One turn moves every row onto another: examples first, then more rows asked:
z949: [  5.4   2.8 -52.8 -23.9  -0.2   3.7   4.6  53.3  15.8  44.0  -7.1   4.4
   8.7   2.4   1.7   5.0  -9.9  -4.8   8.1 -35.9 -21.9  -2.0   1.3  -1.5
 -12.6 -38.8  13.2   7.6  16.2  -5.2  -3.3 -11.7 -18.9  -1.3  14.3  -3.5
 -14.9 -26.2 -14.8  -1.1  10.5   8.6  -6.6   2.5 -16.4  -8.7 -14.4 -11.5
 -16.6  -5.2  13.0   2.7  12.5]
z546: [ 16.4   9.6  -4.0  13.3 -30.5  15.2  -6.1  -3.3   5.3 -21.5  15.9  32.4
 -16.1 -15.2  27.1   8.2 -17.0   3.0   7.3  26.4 -18.5  12.1  -0.5 -30.5
  -3.6  -3.7   0.1 -20.2  17.6  15.7  35.6   3.7 -32.3 -14.1  19.0 -15.7
 -30.7 -13.6  -5.7   0.9 -45.9   7.2  22.8   5.5  15.8 -20.1  -1.5   2.5
 -15.7  20.1  16.7  -7.2  -9.5]
z93: [ 15.3   2.1  11.3 -19.1  29.2   3.3 -11.4  -0.6   5.6 -10.4  25.3  20.5
  35.2   6.3 -10.5  15.2  20.3  16.6  -1.4 -11.6 -31.6 -14.7   0.7 -18.8
 -40.6  19.8  40.2  -9.5  20.7 -18.5  24.3  -9.6 -20.7   9.1 -10.2 -31.3
 -34.9 -11.8   0.9   1.5   5.3  -2.9  -1.2 -11.8   6.6  15.8  16.2   1.9
 -22.1   1.1  16.7 -19.0   9.7]
z465: [ -8.0   5.2 -12.4  -4.2 -11.1  12.9 -13.3  35.3  34.3  12.2  22.5 -18.4
  17.9   9.8 -14.9   0.5 -16.5  21.9  21.7   9.0  -5.0  -6.6  12.7 -14.5
   3.2   3.6   7.1  22.9 -23.5 -15.7   7.5 -32.9  -1.3   4.0  38.3  21.4
  10.5 -11.4  -3.4  19.5  -5.0 -17.9 -24.3  21.8  -5.0  19.9 -19.3 -19.4
 -12.4   1.3  10.7 -16.4  18.4]
z475: [  8.2   5.1  34.1  14.6  -7.2  10.5   2.1  17.2  20.3  -2.0  38.7   1.7
 -39.8  -3.4   7.2  10.0  10.5  -3.6   6.3 -14.7  29.5  12.8   5.9 -19.4
 -13.4   1.0  23.4  -0.3  -9.9 -27.3  11.0 -19.4 -32.3  -5.9  17.7 -18.0
 -16.8   8.2  -8.5  -5.5   0.6   4.3  17.9   4.6 -39.9  -4.4  44.7  -5.5
 -38.1  20.7  16.2  -8.7 -10.9]
z579: [-33.4  23.0  18.0 -21.2 -14.9  19.2  14.9  38.7  13.9  -8.5   3.1   3.4
   5.0  16.8  10.5  19.3  -9.3   1.8  10.7 -29.1   4.9  16.5  22.7 -34.8
  -3.3  -8.8  17.5   3.0  -7.8 -48.6   8.7 -45.4 -22.1 -18.0  31.6   7.8
 -31.3 -15.8   8.9   8.5  -6.5 -16.6 -44.8   0.2  10.6   0.2  16.0  15.3
  14.4  19.0  14.8 -20.3 -16.6]
z591: [-27.3  -5.4  -7.3 -23.0  -3.5  -4.5  -0.4 -20.5  18.5   7.7  -2.0   3.9
  12.8  12.4  27.9   4.1  17.6 -19.7   5.1  11.7  -5.9  -0.9  -5.2 -40.2
   6.8   6.0  -7.7  -9.3   8.0  -7.6  38.4 -32.0 -26.4 -25.2 -13.0  -4.3
 -31.5   7.0 -39.1  -1.6 -10.2  21.4 -25.1 -30.2  -6.4  14.5  30.2  10.9
 -25.1   2.8   2.0 -12.2   6.4]
z505: [ -1.5  21.6   7.4  -2.4 -42.9  27.8  21.8  -0.3  25.8  12.7   3.2  16.5
  -7.2   4.4  13.6  16.5 -20.3  28.4  -2.8 -13.0 -17.5  12.3  16.7 -34.9
   7.8  34.3   7.2  -8.1 -31.6 -16.2   6.9 -46.0  -5.2   1.3  15.9 -11.7
 -14.3  -9.1  11.2 -10.4 -44.6   5.0  -7.5  26.8   9.6  -5.6  11.2 -21.0
  11.2  11.4  28.1  -1.6  -3.9]
z302: [ -9.3   0.0  -5.6 -18.6   0.2  16.6  12.3   6.8  26.7  18.5   7.4  -2.1
 -10.3  18.9  -7.7  17.2  16.0 -16.2   1.9  -5.0   5.5  -3.2  -1.2 -10.1
  -3.1   8.0  13.5  18.0  13.2   6.7   3.2   5.7  -3.6  19.1  -3.5  -1.8
   4.4  -1.2 -17.4 -19.4   3.6  26.9 -46.2   4.7 -19.0   7.1 -16.2  23.9
  -5.9  -8.3   6.9 -31.2  31.9]
z250: [  6.7   4.9 -14.8 -11.4  -0.5  -1.8 -11.6  39.2  -9.1  10.8  -2.5   8.2
  -0.8  12.2  -8.3  49.2  -7.9   2.9 -15.9 -52.0 -34.6  39.1  26.1  -5.1
 -28.2 -15.5  -2.5   4.1  10.8 -27.4  23.3 -23.1 -43.7 -29.8  20.6 -16.4
 -15.1  -4.1   9.7 -13.9 -34.4 -10.7 -15.6  27.6  11.4 -10.6  10.0 -10.9
  -6.7  27.6   9.8 -21.9  -0.2]
z950: [  5.1  13.8   2.5 -25.7   9.9  10.7  -7.3   6.6 -10.2 -16.4  12.4  22.6
  17.0   5.8  36.0  -3.4  -8.0   3.2  42.7   2.4  -5.5  -5.0 -36.1 -26.1
 -32.4  16.0   8.7 -21.5 -22.7 -30.0  11.3 -13.9 -18.6  -8.9  28.4   0.1
 -25.4 -23.5 -10.6 -11.3  -1.6 -26.3  -3.3  10.2  13.0  13.9   4.0  34.1
 -16.0  17.6  10.7 -20.1  11.1]
z115: [  5.0  11.5 -34.0 -11.5  -9.0   4.0   1.1 -28.3   2.0   4.5  30.0  16.5
   3.5   6.1   7.4   1.4   3.9  -3.8 -15.7  -8.3 -39.6   2.3  -0.2 -33.6
 -36.2 -10.6  15.8   0.7   0.7 -15.8  42.0 -24.4 -10.2  -6.5  15.8  -2.7
 -10.5 -55.0 -13.2   0.0  -6.6 -20.2  40.1   5.9   9.4   8.7   4.2  21.7
 -20.9  -4.9  12.9 -10.9  -4.9]
z125: [ -2.3 -21.1  10.2   2.9  12.1 -14.8   6.4  15.0  20.9   5.2 -24.6  20.3
 -17.9   2.5 -36.6  26.9   4.3   4.2  -3.6 -19.8 -24.6  30.1  39.2  -6.6
 -30.8  15.7  21.4 -22.2  -5.7  -9.8   2.1 -36.2   1.6  -0.8  -2.6 -21.4
 -22.9  -5.5 -12.4 -10.3 -29.4  17.9 -27.1  27.3  -2.9   4.8   0.5  13.7
   0.4  11.0  26.2 -19.4 -13.1]
z422: [ -8.2 -14.0 -11.5 -22.4  22.1 -19.8 -13.1  12.0  -6.8  11.6   0.9  11.6
  -4.7   4.6  10.3  22.1  -7.4  16.5   1.3 -24.8  -2.8   3.2  -0.3 -14.3
 -21.7 -35.5   8.1 -15.2  -2.7 -16.1  36.1 -14.9 -19.0 -43.5   0.5  -8.1
 -27.4  16.2 -41.1  12.6 -16.8  -3.9  20.8   5.1 -17.5   5.5  11.0   5.5
 -45.9   1.4   9.6  16.5  17.7]
z804: [-25.3   5.9 -11.1  10.5 -17.8  13.9  -3.5 -12.4  14.5   2.3  36.0  -9.1
  13.9 -10.6  20.7   9.6 -14.4  13.3  35.4  -0.6 -19.8   8.8   4.1 -23.9
   3.9  14.7  13.0  -5.8  -4.8 -21.4  45.4  -7.1 -13.9 -42.9   8.6 -19.4
  -3.0  22.1  -7.1  14.4  -4.0   2.0   4.4  20.4  12.6  16.9   9.5 -19.1
 -31.9  -3.9   4.8   8.3  -7.4]
z836: [ -8.4  17.7  33.9 -36.8 -16.7   6.7 -13.3   9.3   0.0 -15.1  -1.1   8.4
   2.6  16.6  42.6  -4.7  28.5  -4.4 -13.4   1.9  -3.2 -11.5  17.3 -49.7
 -15.1  -6.5  13.8 -36.2  14.2  -0.2  17.6 -24.7 -40.8 -22.2  19.6 -14.3
 -34.4  10.3  -0.1   3.3   3.6 -21.9  -7.6  -7.6  16.9  -9.3  -5.7  -0.4
  -9.9  33.1  -4.2   5.2   1.1]
z62: [ 11.9  -8.8  16.2  -6.1   3.5 -24.2  17.4  25.3   3.4   3.7   9.6  -8.4
  -3.2 -14.0  11.2 -16.1   8.4 -11.4 -43.2 -18.6  18.0  -8.6  -7.7   1.6
 -19.5 -15.7  -8.8  -4.3  -7.0 -36.3  -6.7 -23.9  -2.4 -13.2  23.1 -11.3
   3.1  -1.0   0.9  28.0 -27.8  -1.6 -24.7  12.2 -25.3 -19.8   2.0 -15.4
  10.5  -3.6  12.6 -34.0   6.2]
z90: [ 11.7   9.9  30.0   0.7  13.6 -26.8  -8.4  10.9  14.2   8.6   9.8  -5.9
 -14.7  16.6  28.3  -5.8 -21.4  -8.2   9.1  -9.6 -17.5  -0.7   0.9  -1.6
  -0.6  -4.6 -11.4 -17.1   6.4 -23.1  16.7 -39.9 -28.6 -30.7  17.2 -15.4
   9.3 -32.0 -23.4  -7.1 -36.7 -12.0   5.9 -23.2 -24.8   0.2  31.8 -35.9
  -7.4   8.0   0.3 -24.9  -9.1]
z184: [ 14.0  13.3 -14.3   2.6 -31.7   1.8  35.2 -13.4   9.4  24.8  10.2  -2.2
 -18.9   9.1   1.4   3.5 -18.5  11.7   9.5 -42.6  -8.1  20.7   1.9  -6.8
 -17.7 -13.3  21.5  -4.6  28.4   0.7  28.6 -29.4 -31.7 -15.6  25.8  -6.7
 -21.8 -45.1  -2.6 -20.4 -30.9  -9.8 -31.9  21.4  14.6 -20.8  -9.5 -17.7
 -14.6  17.3  22.8  15.5 -10.1]
z808: [  7.1   5.4 -51.6  14.9 -10.3  -9.1  12.4  16.6  12.9  14.2   3.9  14.8
 -14.1  -3.5  17.8  14.8  -4.8  -6.5 -22.7  21.7  -2.7  15.8  -6.5 -13.3
 -17.3  -7.8 -19.9   4.4  33.9 -10.5   4.8 -20.1 -23.8   1.6  17.1 -10.1
 -11.3  10.9  -7.3   2.4 -10.3  -0.5 -11.6   6.2  21.5 -48.1 -33.1 -25.7
  -3.9  -9.0  15.0  -4.1  17.6]
z207: [  5.7  36.4 -10.7  -8.6  -7.3   6.4  -1.0  26.9  10.4  -4.8   8.1  18.4
  10.2 -16.1   1.9  -2.0 -14.7  13.3  18.9 -11.6 -13.0 -28.4   1.1 -24.5
 -10.7  17.8   4.7  40.9   3.5  -3.5   7.7 -39.1 -21.7  13.0  -2.5 -22.6
  -9.0 -19.1  14.5   7.1  17.6   0.2  25.2   2.3  16.4 -21.5 -26.0 -14.0
  12.7  19.1  38.8 -18.4  10.8]
z632: [ 26.2  32.8  -4.0 -25.6  -7.3 -14.3   5.4  42.9  21.8   1.2  10.7  26.6
   8.3   3.7   3.0   7.6  -9.4   3.1 -14.7 -29.2 -19.7   5.9 -15.2 -10.6
 -41.6  19.0 -13.2  31.5  33.5 -17.7  -2.1  -4.2 -15.3 -15.5   7.0 -19.3
 -16.9 -10.9 -18.9 -25.4  -4.4  -8.8   7.6  26.4 -10.8   0.9 -37.0  22.9
 -13.6  14.2   0.0 -25.0  18.2]
z359: [ -7.3  -6.7  -6.4  -2.6   4.8 -22.2 -11.9   4.4  -7.8   4.2  12.3   5.6
  -4.7 -18.6  27.9  -1.6  27.5 -24.8   1.4 -26.1  -3.2  28.2  21.0 -21.4
   5.5  26.1   1.2 -20.1  14.8 -21.8  24.8 -13.9 -21.3  -7.1  37.6 -41.5
   4.3 -12.7 -31.1  -1.8  11.0   8.2  -5.1  12.4 -26.9 -16.6  15.7 -14.7
  -3.2   0.5  -7.2  -4.6 -39.4]
z80: [ 23.5  22.5  18.0  25.8 -26.3  11.0 -10.9  18.8  20.3  24.0   5.7  -0.3
 -21.6 -21.0   5.3   0.3  10.9 -27.7  24.4 -18.0  -9.5  13.2  13.1  22.6
 -41.9 -12.9  16.9  15.1 -10.7 -32.0  19.6 -12.3 -14.7   3.8  19.8 -25.2
  -1.3  -3.4 -19.9  12.4 -11.1  19.3  -1.9  11.3  -7.3 -17.1  12.4 -19.8
  18.6   9.3  -9.4 -28.6  14.6]
z6: [ -1.3  45.8  13.5  -4.1 -30.7   7.2  -7.0  33.7  36.3  16.6  -3.8  -9.1
   5.9  10.4  32.9  13.2   6.3  -6.3   4.6  -1.4  13.0  -5.5   2.8 -18.3
 -20.4  -7.7   8.1   1.0  18.3 -28.3 -16.6 -40.0   0.4 -17.7  11.3   8.6
  -3.8  12.2 -18.0  23.0 -12.5 -26.3 -11.1 -12.6  14.9 -25.5 -25.2 -11.9
   6.2  -2.9  -5.7   7.8  34.7]
z239: [  6.0   4.2   8.4 -17.2  -3.5  11.4   6.6 -23.0  22.1  18.4 -27.5   5.1
   4.1  15.5   7.8  14.6  27.1  -0.9  -4.7 -34.1  21.8   3.5  10.3 -24.5
 -14.3  -4.0  19.8  -3.9  12.1  -3.0   1.5 -27.7 -30.8  -5.1  21.9 -17.6
 -16.4  -6.6 -10.2  -0.4 -28.8   3.8 -51.3  -1.6  -9.5 -13.4   1.7  32.9
  -3.3  57.6  18.1 -12.9 -24.7]
z848: [ 15.6   7.8 -15.4   3.2  -8.7 -16.1  19.3  46.0  15.9  19.9   8.8  -9.2
 -28.9   2.2  38.3   0.1  10.4 -21.3 -15.2  -1.0   1.0   4.0  -5.5 -24.5
 -22.6  20.9   3.7  23.9 -12.9   3.6   8.9 -27.8 -35.8  17.1  44.7 -40.8
 -12.9 -20.4 -13.0  21.1  -9.6  -0.8 -32.6   3.4   1.8   5.3  29.4 -19.4
   8.7   7.7  -4.6   0.9  -3.7]
z879: [-18.2  15.4  -9.6  35.6   7.1  -8.7 -12.6  45.9  30.9  18.3   0.7   5.9
 -17.4   8.8   9.5  27.0  30.9   4.7  -6.1  11.9  -3.8   3.9  10.0  -5.9
 -34.0   7.8   4.7  33.3  29.1  -6.6 -12.9 -17.1   1.3 -14.7  12.9 -21.9
   1.3  23.9  -3.5  16.5  -8.3  16.4 -12.5  -3.0  11.6   3.2  -3.8  24.7
  -2.5  20.4  22.7  -1.2  20.2]
z946: [ 27.9  26.6  -1.9 -16.0   1.6 -13.5  18.6 -11.2  31.1  -1.7   1.3  13.7
   6.8   4.6  -6.3  34.4  24.4 -16.1  -5.6   5.0  -9.2 -24.8  12.6 -25.6
 -10.0   3.7  -0.7  27.3   2.2   1.1 -10.5 -32.4 -18.2  15.2  39.5  -5.4
 -10.1   2.5 -10.3  -1.3  14.5 -33.4  -0.6  -6.3  10.2   3.4 -29.1  25.7
 -10.8  14.1   1.6 -36.0   0.1]
z68: [-22.1  11.4  18.5  15.2  -2.7 -11.0 -21.0   7.7  -3.1 -18.2   6.1  21.8
   1.0  -7.7  12.4  16.5  19.8  20.1 -33.1 -11.0 -46.2  -1.7  34.0   1.9
 -25.8   3.6   1.4 -16.9  18.7 -11.3   7.7  -9.9 -39.5 -29.0   2.4 -11.6
  -9.0   7.4  -8.9  11.2 -32.1  -6.2  19.9   5.4  -3.1  17.3   9.5  32.0
  -7.8  11.2   8.7   2.8  -2.1]

z93 goes to z632
z804 goes to z6
Now find these:
z465 goes to z836
z90 goes to z848
z579 goes to z239

